One turn moves every row onto another: examples first, then more rows asked:
Q695: [ -4  -2   8   4 -15 -28  -1  12   8 -11 -18 -24  19  10  17   7   0 -28
 -26  -6 -11  20  13  -6  -1 -15  -2  -7  14]
Q395: [  2 -14 -22  -5  -5  -1  19  -2   8   4 -27 -10  13  11  -1   0  16 -16
   9  -7   0  12  27  12  12 -17  22  19  14]
Q510: [ -2   8  -5 -11   7 -29  20   0  14  -6 -13   4  24  32   5   3   1  22
   0 -20   5  17 -12 -17  -2  -4  32  12  12]
Q290: [ -8 -16  -7  -7   0 -10   5  12 -10   5   6  13  10   4 -17   4   2 -28
  -9  34   1  25  -2   1   2   8  19   7   9]
Q756: [-12 -16 -16  -6  -7   2   1  16   9   1   1 -11  11  10   8  -2  -1 -41
  17  -5  -9  17 -18  28  -9  -5  18  -1  13]
Q915: [  5  -7   4  -8 -13  -9   4  13  23  -2 -11  24  12  13  10  14 -13  13
 -46  16  -4   4   6 -11 -13 -10   8   9  11]
Q350: [-25 -19 -11  -4  -9   6  -6  21  15 -10 -15 -19  39   5   1   7  -7 -26
 -12   3  -6  24 -12   6  -9 -22   4  -6  10]
Q412: [-12 -14   1   5 -15  -7  13  11  27  10 -34   5  24  17  19  12  -7 -19
  14  10  11   8  -2  16  -1 -31   8  -5  -8]
Q202: [ -1  11 -16 -17 -22 -12  -3  10  17   3  -1  -3  12  11  22  -6  -5  20
 -17  12  -4  17 -17 -23  30   4  20  14  14]
Q542: [  9  -6 -27   6 -14 -19  -9   9  38  11 -14  -5  16   1   1 -19  -2   1
 -16 -18  10  18   5  12   2  -4  -1 -11   8]
Q89: [ -5   4   9  -9   1   8   9  11 -13   7 -14  -9  -7  20  25   7  -8  17
   1   0   1  10   8  15 -17 -17  28   1  31]
Q43: [ 15  -8 -19  -9 -22  -9  -9  18  29  10 -16  -9 -11   9  -1   2  -6 -21
 -10  -8   3   8 -11  -7  20 -22  19 -11  32]
Q651: [ 12   0  -9  -9  -7 -16  12  12   1 -14  -2 -13  42  18   9 -18   1 -27
 -18  -4   5  14  -6  -1 -15   2  14 -23  15]
Q827: [  0  16 -10 -11  -9 -31   2  25  -6  11   9   6   4  30  12   6  11  -3
 -10  -6 -19  24 -12   1  -9   2   1  -6  26]
Q600: [ -9  -9   6   6 -13  -4  10  16  21  -8   6 -22  25  10  -3 -14  19 -23
   7  -2   9  11 -10   8 -12 -16   1  -3   8]
Q907: [ -5   5  -5   1   0 -13   7  18  19   4 -14  -1  13  20 -10   8 -14 -25
   7  18  -5  12 -38  26  -8  -9  17   0  10]
Q41: [ 13   6   0  19 -12 -15  14  -1  17  -3 -16  23 -16  27   6   5 -10   6
   3  -7 -12  19  10  -9  -6  -8  25  22   2]
Q156: [ -3  -3  -6  -5  -2  16  20  27  27  -9  -9   9  25  23  10  -1 -14  19
   1  28   6  12  -9  10   5  18  20   7   7]
Q896: [ -1   0 -11  -4 -17 -16   6   4  11  -1  17  -1 -13  19   4  23 -15   9
  -8   9  -6  30  18 -20   5   3  31   5   0]
Q861: [ -4   5 -12 -18   6  -1   8  10  27   2  17  11   7  16  23  15 -13  15
 -21  -6  -2  28  32  -4   0  -4  15   0  12]
Q74: [ -1   6  19 -10 -19 -26   5  19   8  15  -3  14   3   9  17 -11  -2  -2
   8 -14   3  24  11 -14 -21 -20  15 -20  13]
Q598: [ -4   9 -23  -2  -4  -5  15   0  20   6  -6   3 -11  -6  15  -5  -7  19
 -22 -14  20  17   3 -15  -4  -1  12 -11  12]
Q990: [ -3  -7 -19  11  -4 -18   0  14  28  19   2   7  18   6  21 -12  -6 -21
  11  -1   2  34  -6  -8   9  17  15 -10 -11]
Q103: [-20  -4  16   2  -3 -33  13  16  24   6 -14  -5  17  10   1   7   8 -11
   8  17   6   7 -18  19  -6 -16   3   1   1]
Q439: [  7  19 -28  -8 -22   1 -11  30  14  -1 -14 -12  17  36  15  12 -15 -10
 -19  -5 -19  18  -3  -3 -13   8  29  -1  14]
Q242: [ 19   1  -4  14 -21 -31   1  17   1  -7 -11 -20   8  20   6  -8  -8 -28
  10   0  -2  33   2  14  -3  -7  27 -12  18]
Q205: [-20 -10  15 -11  -5   0  10   5   9  -3 -20  10 -10   7  -7  16 -12  16
   7 -18  10   5  -8   5  10 -19   5   4  10]
Q531: [ 10   2 -25 -34  -8  -5  11  -2  19   2   7  22   4  20  12 -10  -5  12
  -1  -6  -7  20  20  -2   7  -9  31  -6  26]
Q285: [ -7  -2  -6 -10  -6 -11   4  19  25   5   3  -9  15  12   9   3   1 -29
 -10   7  -2  19 -25 -40  18  -3  15  -9  11]
Q613: [-18   8  15 -11  -6   9  14   0  -8 -10 -17  -8   5  25  26  -8   3  15
  -1  13 -11   5   2  -9 -17 -14  25   7  26]
Q975: [ -7 -10  -8  -4  -7 -12   2  15   5  -5 -16  13  16  20  -2   6  -7  29
  10  10   1  21 -14  27  20   1   5   9  16]
Q807: [ 13  12 -23  -9 -12   3  11  19  32   5 -11  -1 -13  -2  24 -13 -17  11
 -10  10   2  13  -1 -13  10  -4  38   1  26]
Q817: [  9   8  -8 -23 -20 -10   2   0  15 -15  13   1   4  22 -10 -10 -17  16
  -5  -1  -3  14   4 -24   8 -10  37  -1  10]
Q829: [-13   7   4  -1 -15  10   1  11 -21  -9  -8   6  11  28  30  -6 -12  13
   6  20  -8   9   2   4 -16   1  29   9   1]
Q716: [ -4 -23  -6  17 -27   3  -1  21  14   0 -13 -12  14  12   5   0   0 -32
  17  16   7  31   3  12  -3 -27  10  -5  13]
Q930: [  6  -8  -7 -10 -14  -4   3  14   0   0 -12   7  10  17  35   3  -8 -54
 -10  -2  -5  15   9   8  -5  -8  16 -15  11]
Q342: [-12  -5   5  -7  16 -16   1  24  10   4  -1  -8  35  -1   0   1  -5  -7
  -1  -4  26  18  20  13   4  -6  28   2  -2]
Q592: [-13 -17   6 -10  -7  21  36   7  22  -6 -19   6 -10  10   7   8 -11   1
   4  14   4   0  -8  -9  -6   3  20   3   4]
Q529: [ -2  -8 -17  -9 -37 -12  11  10  17   5 -34  -9  12  17  19  -7  -6  -4
  -8   4  -6  14  19 -24 -25  -5  31 -13   8]
Q364: [  7 -13 -14 -27  -6 -15   7  16   8  17  -9  26  13  23  20  19 -13   3
  -6   7  10  13  -7   5   0   0  50   0  25]
Q874: [-10   1  -4  -3  -9   2   3  10 -27  -1  -5  -8  13  20  16   5  -9  28
 -13   8   1  10   2  15 -22  -3  15   1   9]
Q557: [ -7  -4 -23  -6 -10   8  13   2  21  -2 -35   0  34  22  -2   9 -12 -23
  -8   9   1   8 -26  14 -12 -18   5  -5   6]
Q421: [ -6  12 -11  -4 -15  -9  -7   0   1  15   5  16  -8  12  25   7 -12  10
  -3 -11  17  30 -11 -12  18   6  15   0  -2]
Q508: [  6  11   8  -5  -2  22  -3  11  12 -13 -11   3  23  19 -16  -5  -9 -26
 -14  -1  -5  10   1  -6   9 -22  16  20   8]

Q756 moves to Q350
Q542 moves to Q990
Where do these go?
Q592 moves to Q205
Q807 moves to Q598
Q395 moves to Q342
Q510 moves to Q364
Q613 moves to Q89
Q412 moves to Q103
Q861 moves to Q896
Q930 moves to Q695
Q439 moves to Q529

